Each row is where one point has got to under a steady rotation. How many steps took it there?
The counts run from 0 to 174.
[-10.7   5.2  18.7  25.7 -10.4 -12.9  -2.4   7.4   8.5 -10.3 -11.8   0.1
   2.9  -7.0 -10.0   8.6  -2.8 -27.6  -5.9 -15.9 -13.3  -3.7 -35.0   9.4
  11.5  13.0  -4.7   0.9  -7.4   7.6 -16.9  -6.7 -10.9  -3.0   0.3 -17.8
  -8.5   2.2  27.9 -15.0   4.9  -6.8 -21.9   6.5   9.8 -17.0   4.3   9.5
  10.4  14.4  18.9 -21.3]
78
[  3.0  -4.0 -14.6 -10.0  -1.1  14.2 -15.4   1.2   1.9 -15.7  -2.4  11.4
 -13.7 -15.3  11.0 -20.7   0.3  -3.9   1.9  11.1  26.1 -11.1   2.5  24.4
 -14.6  11.3 -13.0  18.0  -0.2   5.2  13.2  -8.1   3.0 -26.2  10.3  28.7
 -10.6  -7.2  18.3   3.9  -2.9  -4.1 -21.8  14.9  17.3 -24.3  -7.4   2.8
  30.9   9.1 -31.6   1.3]
173
[  2.2   5.5  -0.3   6.3  14.6   6.5 -11.8   2.4  -4.9 -15.7   8.8   9.2
 -17.8  -9.9  -8.9  14.5  -5.9 -10.8  -6.0  -4.8  17.3   0.3  -7.5  20.6
 -18.8  32.4 -11.6   7.0   9.2  15.7   3.7 -22.7   9.6  -9.0 -10.2  28.0
 -13.0 -10.6  35.1  -4.1  -1.1   3.2 -15.7   3.6   0.1 -21.8   9.6   2.7
   7.8  20.4  -3.8  -6.3]
95
[-11.5   5.1 -10.0  11.8 -29.0 -14.6  -6.1   5.5   8.6  -2.3 -24.4  35.7
   4.4   3.0   5.9 -14.7 -18.8  -7.2   2.8   1.2  19.9 -10.5 -19.0  13.0
  13.7  17.2  -0.3  -6.6  32.9  -2.1 -15.6 -13.9  18.3 -12.2   5.0   4.6
 -10.8 -17.5  18.7 -12.1  14.8   1.0 -25.5  10.1  -9.1 -12.8   6.3   5.0
   5.1  10.6   2.4   2.2]
70
[-10.3  -4.6  -5.0  -2.1 -10.7   4.1  -2.2   4.6 -11.4 -11.9 -29.0  32.0
 -10.7  -2.6  21.3 -12.2   1.8 -12.1  -1.0  10.9   4.5 -18.9 -13.2   5.2
   1.2  -6.3 -11.6  -9.8   4.5   3.7  -7.9  16.2 -25.7 -29.9   2.2  -7.0
  -7.8  -2.8   9.6   3.1   9.2 -36.9 -11.3   2.0  11.2  -4.0 -16.0  17.5
  13.5   0.7  -0.8 -21.2]
62
[ -3.3   1.2   3.5   7.9  -4.4   0.0  -0.1 -26.0 -10.0   1.2  -7.5  27.5
  -1.4  -6.2   2.4   1.0  -5.9 -25.0 -16.0   0.0   7.1  -0.5 -10.2  14.2
  14.3  10.8 -14.0  -1.9   2.9  23.8   4.4 -12.4 -21.8  -9.8   6.9 -26.9
  -1.3   2.6  22.2 -22.4   0.8  -3.8  -5.7   5.9  14.1 -38.5  -2.9   7.5
   8.5  16.7   9.3 -19.6]
89
[ -1.9 -11.3 -10.4 -18.8  -5.3  23.7 -13.9   6.0 -11.7  -4.2 -19.3  18.3
 -20.6   5.5   5.1  -3.4  -7.5  14.0 -10.5  11.8   5.8  21.0  -6.0  -4.2
   1.5  25.2 -24.8  10.6   8.8  16.0  -2.9   6.9 -12.9 -19.4   3.6 -17.0
  -6.5   8.4  35.8  -2.4  11.7 -23.3  -2.2  -9.9 -14.7 -26.5  -6.0  -0.4
   4.7  16.4   4.5 -14.6]
113
[-18.8  -2.7   4.2  21.5 -10.9  -0.2   2.8  -7.1  -3.7 -13.6 -16.6  17.9
  -0.8   2.9  -5.9  -0.6  -7.2   0.6  -8.4  31.0  17.7 -12.5  -5.0  23.2
 -14.4 -12.4 -21.2   7.3 -16.2  10.6  -9.0 -31.1  -6.0 -15.7 -21.9   2.2
 -11.0 -12.8  10.4 -16.1  -6.8  -7.1  -4.4   9.3   3.8 -17.5   8.2 -15.6
   9.9  13.1 -27.1  17.9]
14
[-18.2   6.5  15.0   8.7 -15.6 -11.6 -14.8   7.6   4.6  -1.7  -3.8   0.4
   6.9   9.1  10.8 -13.8 -16.4 -11.3  11.0  -2.8   9.9  -4.3  -4.7  15.4
 -20.6  16.1  -9.1  13.0 -19.3 -15.9 -19.6 -27.3  -6.8 -21.8 -18.5   6.5
   0.6  11.8   1.6  -2.5 -18.7  11.7 -30.5   8.5   6.9 -23.2 -12.1   4.6
  22.6   8.6  -4.0  17.0]
18
[ -2.4  -3.9 -17.1   6.9   3.0   3.3 -24.8  12.5  -8.4  -2.1 -25.3  10.1
 -11.2  -2.1 -23.2  15.4 -11.4  -6.1   4.2  12.2   6.5  -1.3  -3.6 -17.4
 -11.3   4.6  11.3  -2.2  -3.4  -6.9  -4.8  -8.8 -15.2 -33.8 -13.9  -6.8
   2.4  -1.5   1.8 -17.2   0.1 -29.7 -28.4 -11.4  24.7 -25.5  -7.3  12.8
  13.1  19.3  20.8   5.0]
86
[ -9.3  -5.2  -2.8  -7.3 -13.2  -4.8 -14.4   7.2   7.7  -6.3 -11.5   1.2
  -6.3  -6.0   6.6 -10.6  -0.1   1.0  11.6  -7.2  -9.0  17.8 -10.4 -36.0
   0.7  44.1  13.0  11.8 -10.7  -4.9   3.6   5.8  -7.3 -31.2   6.2   8.7
  -3.5  -4.8   3.3   3.9 -14.3 -15.5 -33.5   6.3   3.7 -25.4  -8.1  -0.6
  12.2   8.7  -9.4  13.2]
110
[  0.5  -2.9  -5.8 -23.0  -9.3  10.0 -14.9  -8.3 -18.6  -2.2 -17.5  35.5
 -17.9   2.4  13.1 -19.1   2.1   0.8  -5.3  12.4   4.5  22.6  -4.4  -1.9
 -13.6  19.3 -27.3   6.3  -0.1  22.0   6.5  -7.6 -14.2 -24.1   4.9  -3.2
  -7.1  11.1  13.4   9.4   6.1 -18.4 -10.7   5.6  -0.4 -11.4 -22.8  -1.3
  15.4  16.2  -5.7  -8.3]
112
[-22.9   7.0  10.1   4.2  -8.7   0.5  -5.4   1.8  10.9  -5.8 -19.7  18.8
  -8.9  -4.1 -10.1   5.2  -8.6   8.4  -7.1  17.3  15.5  -0.1 -16.7   9.3
   3.0  -4.6 -10.5  10.1   3.7   6.8 -13.0 -30.4  18.2   2.3   7.6  -6.3
 -12.7   0.9  36.2 -15.6  18.8 -26.7   0.3   2.2 -10.6 -23.6   3.7   7.5
  -2.9  27.0 -18.2  17.5]
3
[-37.1  13.0   5.3  29.3 -12.4 -10.6  20.9   4.7   2.0  -5.5  -5.6  18.5
  -6.7  -8.4   6.0  17.5  -1.4 -28.6  -7.8  -3.4  -5.5 -24.9 -29.6   8.9
  11.7  13.9  -1.7  -8.9  -5.7   4.4 -18.1  -9.5  -7.8  -4.0   1.4   2.4
  -4.4 -11.6  25.1  -2.7   0.4 -21.6 -20.4   7.4  -0.4 -11.5  18.0  22.3
   3.8   0.5  -0.6  -6.1]
66
[ -8.9 -11.6  -8.8  -7.7 -11.3   4.5  -8.7   8.0 -20.8  -4.6  -9.3  35.8
 -11.2  13.7  24.6 -11.7  -9.5   6.3   3.0  26.1  15.1   4.3  -8.1  -2.2
 -23.4  11.6 -29.1  -6.1  17.3  10.1 -19.5  -4.5 -11.0 -28.0 -11.3  11.0
  -9.3  -9.1   8.5  16.7   6.4 -18.9 -12.0  -0.2 -17.2  -9.9 -15.0   3.7
   4.7   5.2  -2.7   0.9]
124
[  2.5  11.8   4.3  -1.9   0.8  -0.6 -15.1   2.3  17.7 -15.2 -15.2   8.0
 -14.6 -16.2 -10.4   1.9  -8.6   1.8   2.6 -18.2   8.1  -7.3 -23.3  11.1
  -2.7  27.9  -3.7  12.5   9.7  16.4  14.6  -8.4  15.3  -1.9  13.4  21.9
 -29.8  -3.8  32.1 -14.3   4.6 -16.3 -17.9  -8.2   5.9 -24.1  -1.9   7.4
  11.8  31.0   0.2  -3.7]
83
[  4.3   3.4  13.0  13.3   2.3   0.8 -16.9  11.1   2.7 -31.6 -20.7  -1.3
  -4.0  -2.6   1.5  -2.3 -11.9 -10.3 -22.9 -17.4   5.2  -9.8   2.0   8.5
   6.9  23.4  18.6   3.5 -19.0  -0.8  -9.2   3.0 -31.3 -11.9 -25.2   5.4
   3.6   5.0  29.4 -16.7  -1.9 -10.6  -9.1   2.1  22.2 -23.8  13.8   4.4
  10.6  20.3 -13.0  -8.2]
91
[  1.3  -8.1   4.0  14.6 -29.6   5.3 -15.6   9.1  -0.6 -20.8 -21.6  -0.6
  -0.6  -2.0   7.1 -23.5 -11.2   1.4  -2.7   2.7 -15.0  -6.0 -13.6 -11.1
   6.4 -10.8   7.5   3.2  -7.1  -9.1 -28.1  13.2 -25.6 -28.1  -9.5 -14.9
 -11.6   0.8   6.1  -3.1  10.8 -34.5  -6.4   4.6  13.7 -22.1 -11.6   8.8
  15.0  19.3 -16.1  -8.7]
141
[  5.0  -3.3  -5.5   2.9  -7.8  -1.8 -12.8   1.1  -7.2 -12.3 -13.3  22.7
   5.5  -6.0 -15.2  -5.0   6.1 -11.9   6.3  11.3   1.0  14.0  -0.2  -8.6
  -9.6  28.7  -1.9  -1.7  -3.0  21.2   8.9 -13.2  -9.7 -41.3 -19.9  12.3
  -8.4 -20.3 -11.3 -11.1 -19.7   7.4 -26.1  13.2  10.2 -18.4  -4.3 -12.5
  13.2  12.5  -2.7   1.5]
99
[-10.8  10.7   4.7  -1.1   4.7   8.2  -3.6  -1.3   9.7 -14.9 -26.6   6.5
 -11.0  -5.5 -22.4  -0.6  15.8  -5.5   3.0  24.8  -7.6   3.4  -3.1  -0.3
  -4.0  -5.0 -18.6   5.6 -27.7  14.9  11.4 -12.8 -17.9 -34.0  -5.6  -0.3
 -14.1   1.5  -0.8 -16.6 -29.7 -29.9  -2.3  10.0  11.2 -13.2 -12.1  -2.2
  23.1  12.2  -5.9  14.0]
166
[ -6.8  10.6  -7.8  14.1 -24.0  -6.3   0.7   1.6  -3.9  -7.3 -14.3  20.6
   4.8  -5.5   7.2 -11.9  -6.2  -2.8   8.2 -21.6   6.3 -18.3 -19.7  13.1
  -0.1  34.3  14.1  -4.2  16.9  -1.0   3.9  -6.9  25.0 -15.7  10.0  18.2
 -25.6 -25.0   8.8 -11.4   0.3   1.5 -19.8  -3.5  -1.0 -18.4   5.6   1.9
   6.4  22.2   3.0  -7.2]
71
[-17.8  -6.8 -12.0   5.4 -10.4  -0.8  -3.1  11.6   2.9 -18.1  -4.5   4.7
 -18.2  -7.4  11.4  -9.1  10.2  -3.7  16.7  17.4   8.6  -8.8  -9.3   9.3
 -19.9  16.1 -19.5   8.1   5.5   2.2   5.5   1.2   8.2 -29.6   4.8  38.2
 -13.2 -25.7   2.9  12.0 -14.9 -11.8 -33.7  12.8  -5.8   2.5  -1.4  -1.4
  16.8  -8.9 -11.7   3.9]
44
[-29.4  -2.3   6.4  20.5 -25.1  -7.3   1.6  12.0  -7.3 -10.7 -11.9   0.4
  -8.9  -5.7  15.3 -11.2   3.9   5.1  10.6 -15.6  -8.7  -1.0 -33.7   7.0
   1.5  30.8   2.7  17.7 -16.1  -1.0 -14.8  -4.5  14.8   3.8  13.4   6.2
 -26.0  -4.7  18.7  14.1  16.8 -15.6 -18.2   0.5 -11.7 -12.0   2.8   3.1
   5.0  16.6 -14.3  -4.3]
133
[-11.9 -16.4 -10.8   8.7 -12.6  10.1  -7.4   0.9   8.1 -18.5  -1.0  12.3
  -5.9  -7.6  17.7 -11.8   0.0 -19.1  -9.7  23.1   5.7  -1.9  -7.8  16.7
  25.8   7.8 -27.9  10.2   8.4  19.5 -11.3  11.5 -13.7 -27.9  11.0 -12.6
   1.7 -17.8  30.0   7.4  -5.7   5.6  -9.2  26.9   0.8 -22.0   6.1   4.2
  17.3  -6.8 -13.3 -16.1]
39
[ -9.9   5.8   5.9  31.5  -0.9   7.8  -7.4  15.7   5.2 -22.9   0.2 -23.4
  -8.5  -9.6 -15.4   4.6 -14.1  -8.6   2.4  -4.6  -4.1 -11.0 -21.9  33.7
  -5.4  10.9 -18.7  12.6 -16.2   4.3 -26.3 -13.2  13.9  -9.5  -8.5  -0.8
 -14.8  -0.1  31.1 -14.8  -1.1   3.4  -6.6   4.3   0.2 -18.8  12.6   0.2
  14.1  15.2   6.0 -10.0]
157
[-42.6   0.1   1.4   8.4 -13.1  -2.9  -4.0  19.5   0.8 -11.4 -26.0  17.8
  -4.0  13.8  16.6  -2.7   8.4  -5.3   7.3   5.9  16.9  -1.0   2.5  16.3
   6.5  29.9   6.6   5.3 -23.0 -13.4 -13.8  -6.1   2.6  -6.6 -10.6  10.6
   4.8   2.8  29.6   9.3 -10.5  -6.3 -17.7  12.4  -5.7  -2.9  22.0   5.7
   9.7  -4.2  -9.5  19.8]
42
[-20.6 -15.0  12.5   2.7   6.7 -10.8  -9.7   5.8  19.4 -12.8 -11.5  13.1
 -17.6   2.4  -4.6  13.5   6.4  -8.7   6.4  27.2  -3.0   5.7 -28.2 -17.2
  -6.7  16.3 -24.5  16.9 -21.0  24.6   7.6  -7.8 -16.8 -18.9  -6.3  -1.8
   2.6  -5.4  20.6   3.8   3.8 -19.0 -29.1  11.2   2.6  -8.7   5.8  -9.5
   6.2  -7.6 -11.5   6.9]
105
[  0.7   1.1  13.3   5.6 -15.1   8.5 -12.8  -1.3   0.8 -19.4 -24.6  13.3
 -16.6  -9.5  -9.9 -12.0  -2.5  12.2 -18.5  12.7   7.5  -2.0 -10.1  16.3
 -13.5 -16.9 -11.9   9.9  -3.1  -3.9 -17.9 -24.9  -0.2  -7.6  -6.1   0.6
 -10.5   0.7  23.2 -10.6  22.5 -24.1  -0.4   9.2   4.2  -3.5  -0.2  -8.6
  10.5  28.6 -29.4  14.9]
2
[-14.9 -20.0   5.3  23.0 -30.1  -7.1  -3.6  13.7 -22.2 -14.0  -4.7  -4.6
  -5.7  -2.0   9.3 -11.3   0.5 -17.4  -1.0  15.8 -22.7   2.2 -24.5   0.8
  -2.5   9.3 -14.2   0.4 -13.1  -1.1 -28.1   7.3 -22.7 -31.5 -11.3 -14.1
  -5.1 -11.3  -0.6  10.5   9.7 -11.0 -19.4  13.6   0.1 -10.9  -3.1  -6.9
  15.9   1.8  -4.8 -14.9]
129
[-14.0  -6.8 -13.1   8.4 -11.9  -8.6 -13.7   5.9  -8.3   1.7 -14.3  14.8
   1.6   8.0  -2.8   4.8 -14.2 -11.6  11.7   5.5   4.3   1.9  -2.7 -22.4
  -6.9  34.1  10.2  -0.1  -1.3   1.1   4.0 -10.3  -9.5 -35.9 -21.3   1.9
  -0.3 -16.1 -10.5  -7.8 -15.1   2.1 -39.7   1.2  14.2 -30.6   3.6   0.2
   5.7   9.7   9.4   6.7]
98
[  1.2  -7.4 -20.4   9.7 -19.0  10.1 -23.3  -1.8   4.8  -2.6 -15.6  12.8
   4.6  -0.3 -10.5 -14.5 -23.3  -4.0   3.7  18.7   4.8  -6.2   2.6  -7.5
   7.2  -2.6  -5.5  -4.9  23.8   3.1 -21.6  -9.7   0.6 -34.2  -5.8  -2.7
 -12.7 -15.7  -2.1 -15.3   5.3 -13.2 -11.0   3.3   6.5 -42.9 -15.2  11.4
  11.2  20.1  -7.9   8.4]
8
[  5.0   3.7  24.9   9.8 -19.2 -23.3 -15.0  -2.4   3.9 -25.7 -26.3   5.4
  -0.6  -5.0   0.2 -17.5  -9.0  -9.3  -7.1  -7.0   7.7  -9.6 -16.4   2.6
 -18.4  -1.4  -0.1   5.7 -12.1 -17.9  -9.5 -18.4 -19.0 -14.2  -8.2  -0.6
   3.9   4.2   9.5 -15.3   4.9  -8.6 -39.8   9.4  27.3   3.4  -6.6  -8.6
  20.2  19.1 -11.9   4.9]
80
[-22.6 -20.5  -3.1   7.2  -2.9   8.2  -6.8  10.3 -10.2 -12.9   5.0  12.5
 -13.8 -15.5   3.4  10.1   9.9 -23.1  -7.9  30.9 -12.4   9.9 -16.4 -14.3
   1.0   8.9  -9.7   0.9 -17.5  18.4 -12.7  -0.1 -19.8 -26.4  -5.7  -3.8
   5.0  -9.0  21.3  16.1  10.0 -22.3 -20.0  18.1   3.6 -15.7   5.2   6.7
  11.8  -3.4 -14.8  -1.4]
117
[-12.3   3.0 -12.3  15.8 -16.8  14.3   8.4  11.8 -22.3 -10.7  -4.1   9.6
 -13.4   9.1  -9.9   7.4  -4.4   7.0  -6.6   5.9 -11.2  16.9  -7.9  -2.9
   0.4  37.8  -9.8 -12.9   5.8  12.7 -21.8  -5.8   3.3 -26.5  -4.4   0.4
 -22.3 -25.1  12.8 -14.8 -15.3 -16.4   7.3  -7.0 -31.9 -12.6   8.1  -7.8
  -0.6  16.7   6.5  -0.1]
126
[-28.5  -0.2  -6.5  10.9  -7.6  -0.2  -1.0  19.2   2.9 -11.9 -12.6   1.4
 -25.3 -19.9  -7.4  10.7  15.1 -14.4  13.0   5.3 -13.8  -4.5 -22.5   0.3
  -6.9  10.7   4.2   3.8 -15.9 -13.6 -12.1   0.7   5.5 -14.6  14.8   8.8
  -5.8  -4.2  20.1  10.8   1.6 -32.7 -35.9  12.9   5.1   1.7   8.2  15.1
  14.4  -2.0  -2.5   0.0]
55
[-11.7   4.0   6.2   6.1 -19.8  12.2   2.9 -12.1  -5.3 -16.9 -25.1  32.2
 -11.9 -10.8  -5.1  -7.1   7.3   0.5 -15.7  18.8  11.6  -3.4  -6.4  15.8
   9.9  -6.8  -6.4   0.4  -6.7  10.1  -9.5 -23.6   0.6  -8.5   2.7 -11.5
 -16.2  -7.5  17.9  -8.2  17.1 -22.1  11.6  15.8   2.9  -9.1   2.5  -3.4
   5.2  29.3 -39.6   8.9]
143
